Some points:
(0.764, -0.368, 0.257, -1.830, 0.208, -1.391, -1.129, 1.507, 0.574, -2.480, -0.659, -0.082,
 0.379, -0.952, -1.257, -0.070, -0.320, 1.688, -0.144, -1.265, -0.310, 0.628, 0.855, -1.046)
(2.101, -1.256, 0.940, -0.886, -0.326, 1.112, 0.895, -0.459, -0.246, 1.640, -0.756, -0.430,
 0.010, 0.473, -0.201, -0.343, 0.652, 0.158, 0.227, 0.368, 0.929, 0.950, -0.543, -1.670)
(1.060, 0.570, -3.069, 1.452, -0.372, -0.454, -0.745, 0.231, 0.646, 1.997, -0.523, -0.698,
 -0.709, 0.632, -0.033, 0.999, -0.350, -1.127, 0.879, 0.011, 1.237, -1.527, 1.208, 0.374)
(-2.125, -1.339, 0.205, -1.597, -0.160, 0.325, 0.228, 0.451, 0.189, 0.163, -0.328, 0.245,
 -1.409, 0.037, -2.094, 1.077, -1.678, 1.293, 1.402, 1.123, 0.054, 0.286, -0.036, 0.354)
(-0.026, 0.903, -0.130, -0.862, 0.854, -0.424, 0.819, 0.439, 1.591, 0.212, 0.894, 0.433,
 -0.118, 0.505, 0.202, -1.399, 1.439, -2.205, 2.271, -0.489, 0.350, 0.884, 0.603, 0.896)
(0.390, -0.014, 0.169, 1.151, 0.361, -1.056, 0.155, 1.044, -1.186, -0.003, -0.347, 0.732,
 -0.217, 2.679, -0.497, 1.257, -0.543, 0.054, -0.411, -0.356, -0.105, 1.256, -1.736, 0.685)
(-0.598, -0.871, -0.466, 0.644, -0.736, 0.262, 1.439, -2.164, -0.311, 0.060, 0.678, -1.113,
 0.129, 0.271, -0.813, -0.770, 0.085, 0.879, -0.469, -2.593, 0.530, -0.086, -0.302, -0.911)
(-0.874, -1.804, 0.699, -0.583, -0.746, -0.311, -0.697, 0.529, -0.383, -1.057, 0.117, 0.918,
 -0.560, -0.738, 1.467, 2.092, 2.187, -0.623, -0.317, -0.813, 1.470, -0.393, -0.076, 0.218)
(-0.912, 2.725, 0.590, 1.436, 0.807, 0.194, 0.424, -0.079, -1.848, -2.165, -1.534, 0.034,
 -0.425, -0.859, -0.662, 0.392, 1.073, 0.384, 1.482, 0.396, 0.590, -0.344, 0.401, -1.403)
(0.495, 0.231, -1.686, -1.016, 0.327, 1.119, -0.714, -0.737, -0.713, 0.343, 0.902, -0.771,
 0.601, -0.218, 0.153, 1.646, 1.160, -0.239, 0.225, 0.853, -1.922, 1.601, -0.024, -0.373)
(-1.479, 1.280, 1.055, -1.786, 1.301, -0.660, 1.072, 1.466, -0.575, 1.275, 0.212, -2.165,
 1.876, -0.377, 0.148, -0.080, 0.505, 0.775, -0.065, -0.029, 0.345, -1.624, -0.640, 1.528)
(-0.242, -1.465, 0.813, 0.388, 2.263, -0.025, -1.702, -0.318, 0.216, 0.366, 0.252, -1.488,
 -1.149, -0.438, 1.640, -0.844, -0.640, -0.102, 0.805, -0.490, -0.687, -0.647, -0.406, -1.064)
(-0.317, 0.313, 0.818, 0.072, -0.984, 1.214, 0.315, -0.204, 1.735, -0.995, -1.190, 1.285,
 1.892, 1.408, 1.463, 0.475, -0.256, 0.109, 0.663, 0.029, -0.840, -1.356, -0.822, -0.878)
(0.053, 1.082, 0.397, -0.212, -1.899, -0.666, 0.280, 0.222, -0.313, 1.976, 1.150, 1.381,
 -1.277, -1.234, 0.885, 0.319, -1.092, -0.513, -0.313, -1.752, -1.381, 1.309, -0.287, -1.446)
(-0.207, 0.937, 1.513, -0.287, -1.020, -0.872, -0.801, -1.270, -0.135, -0.339, 2.301, -0.982,
 0.234, 0.672, -0.258, 0.235, -0.990, -0.690, -0.497, 1.678, 0.929, 0.034, -0.123, -0.673)
(2.550, -0.242, -0.155, 1.037, -0.952, 0.795, 1.149, 0.161, 0.609, -0.119, 1.583, 0.355,
 -1.221, 0.921, 1.257, -0.673, 0.413, 2.284, 0.065, 0.979, -0.573, -0.662, 1.137, 0.636)
(-0.331, -1.078, 1.016, 2.199, -0.392, 0.115, 0.022, 0.067, 0.316, 0.178, -0.571, -0.861,
 1.496, -0.856, 0.103, 0.748, -1.291, -0.602, 0.325, 0.225, -1.101, 1.440, 1.929, 0.547)
(-0.573, 0.173, -2.062, 0.795, -0.269, -1.536, 0.765, -0.845, 0.600, -1.221, -1.955, -0.919,
 -0.386, -0.476, 0.877, -1.198, 0.642, 0.259, -0.843, 1.718, -0.387, 0.117, -1.375, 0.299)
(1.189, -0.120, 0.258, 0.460, -0.070, 2.145, 1.488, 0.596, 1.172, -1.351, 0.607, 0.188,
 -0.992, -0.538, -1.425, 0.428, -0.794, -1.629, -1.773, 0.263, -0.022, -1.269, -1.142, 0.870)
(-1.326, 0.426, 0.972, -0.919, 2.036, -0.575, -0.126, -0.504, 0.416, 1.118, -0.907, 0.681,
 0.035, 0.275, -0.523, -0.510, 1.483, -0.507, -2.968, -0.023, -0.415, -0.597, 1.479, -0.341)
(-1.048, 0.111, -1.025, 1.473, -0.933, 2.049, -1.711, 1.217, -0.204, 1.043, 1.304, 0.804,
 0.286, 0.113, -0.507, -1.779, -0.362, 0.538, -0.873, 0.089, 1.151, 0.901, 0.124, -0.003)
(0.730, -0.013, -0.004, 0.168, 1.172, -1.226, -0.181, -1.214, 0.632, 0.825, 0.416, 2.164,
 1.333, -1.706, -0.161, -0.418, -0.494, 1.022, 0.927, 0.593, 0.542, -0.216, -1.130, 1.623)
(0.726, -0.181, -1.105, -1.295, -0.469, -0.134, -1.245, -0.138, -2.780, -1.467, -1.647, 0.290,
 0.190, 0.405, 0.236, -1.584, -0.831, -1.205, -0.594, -0.513, -0.386, -0.687, 0.904, 1.778)
There is one direction along which these points spread out most. Take the direction at right angles to it along which they spread out most. Go by this last direction. Where along it does each point below lie, from 0 to 99? The average is 50, and the first point in the table lies past the average. One standard deviation of the points above along it is 16.
(2.550, -0.242, -0.155, 1.037, -0.952, 0.795, 1.149, 0.161, 0.609, -0.119, 1.583, 0.355,
 -1.221, 0.921, 1.257, -0.673, 0.413, 2.284, 0.065, 0.979, -0.573, -0.662, 1.137, 0.636) 39
(-0.598, -0.871, -0.466, 0.644, -0.736, 0.262, 1.439, -2.164, -0.311, 0.060, 0.678, -1.113,
 0.129, 0.271, -0.813, -0.770, 0.085, 0.879, -0.469, -2.593, 0.530, -0.086, -0.302, -0.911) 60
(-0.242, -1.465, 0.813, 0.388, 2.263, -0.025, -1.702, -0.318, 0.216, 0.366, 0.252, -1.488,
 -1.149, -0.438, 1.640, -0.844, -0.640, -0.102, 0.805, -0.490, -0.687, -0.647, -0.406, -1.064) 60
(-0.207, 0.937, 1.513, -0.287, -1.020, -0.872, -0.801, -1.270, -0.135, -0.339, 2.301, -0.982,
 0.234, 0.672, -0.258, 0.235, -0.990, -0.690, -0.497, 1.678, 0.929, 0.034, -0.123, -0.673) 64
(1.189, -0.120, 0.258, 0.460, -0.070, 2.145, 1.488, 0.596, 1.172, -1.351, 0.607, 0.188,
 -0.992, -0.538, -1.425, 0.428, -0.794, -1.629, -1.773, 0.263, -0.022, -1.269, -1.142, 0.870) 42
(-0.573, 0.173, -2.062, 0.795, -0.269, -1.536, 0.765, -0.845, 0.600, -1.221, -1.955, -0.919,
 -0.386, -0.476, 0.877, -1.198, 0.642, 0.259, -0.843, 1.718, -0.387, 0.117, -1.375, 0.299) 16
(-1.048, 0.111, -1.025, 1.473, -0.933, 2.049, -1.711, 1.217, -0.204, 1.043, 1.304, 0.804,
 0.286, 0.113, -0.507, -1.779, -0.362, 0.538, -0.873, 0.089, 1.151, 0.901, 0.124, -0.003) 50
(0.730, -0.013, -0.004, 0.168, 1.172, -1.226, -0.181, -1.214, 0.632, 0.825, 0.416, 2.164,
 1.333, -1.706, -0.161, -0.418, -0.494, 1.022, 0.927, 0.593, 0.542, -0.216, -1.130, 1.623) 47
